(in the rows, 128 means zero)
One turn moves every row onto another: examples first, then more rows asked
torin: [170 140 137  90 141 110 161 146 130 107 105 115 140 120 154 122 128 144
 156 176 117 110 158]
golur: [147 133 155  98 114 121 152 161 127  84 107 122 138 123 162 131 161 163
 129 147 136 115 162]
Tede: [158 121 138 120 147 117 131 169 138 122 146 145 140  91 187 106 124 173
 130 149 116 125 104]
dus: [145 139 153 101 123 125 146 152 126  80 102 143 131 122 172 121 159 185
 136 161 126 121 157]
Fifo: [124 129 136 101 133 122 123 170 139 144 147 134 118 118 145 119 151 157
 142 161 135 122  99]
dofiv: [132 135 147  99 129 118 114 162 135 143 150 130 126 116 140 109 157 161
 137 152 138 122 104]
Puso: [153 111 142 125 119 110 116 182 136 136 151 145 134 110 164 115 148 168
 134 145 134 110 107]
Zumiz: [157 134 123 101 131 102 155 152 129 110 107 134 119 128 152 114 128 148
 162 187 114 102 156]
Paz: [142 118 125  86 124 136 141 163 123  93 133 144 130 140 151 113 108 151
 122 146  76 109 145]
dul: [134 132 144 109 119 120 150 160 125  73 106 146 122 122 176 120 152 176
 130 158 127 117 158]
deteg: [166 137 139 104 132 106 146 152 125 121 102 133 126 125 153 124 136 152
 161 188 113 103 164]
tomi: [131 146 155  98 155 125 129 157 132 141 146 131 133 104 162 109 124 159
 136 168 122 141 102]
rif: [160 116 141  83 126 135 144 165 123  91 129 125 155 135 155 122 115 148
 118 133  87 112 154]
vaz: [136 111 160 104 113 105 173 177 143  97 152 141 124 140 133 124 114 165
 137 164 110 123 148]
Nugit: [131 138 137  96 158 131 134 160 138 134 141 137 126 103 170 113 122 164
 138 167 119 136  95]
fara: [149 121 134  78 124 139 143 162 125 101 138 133 125 129 141 118 117 154
 117 137  71 111 147]
tuluv: [160 113 151 109 125 109 107 177 133 135 149 143 138 103 163 106 147 172
 136 136 132 113 115]
Saniz: [141 120 165  87 121 114 174 170 143 102 146 119 142 139 125 135 122 158
 138 157 116 126 151]
Pitup: [163 129 150 110 149 114 125 168 130 131 148 138 134  82 185 105 120 165
 129 147 116 130 114]
popeb: [146 120 166 110 115 111 177 171 143 102 159 129 129 133 126 121 120 164
 125 158 100 124 147]

vaz turns into dul
deteg turns into popeb
And these:
Pitup turns into tomi
torin turns into Saniz
Nugit turns into Fifo

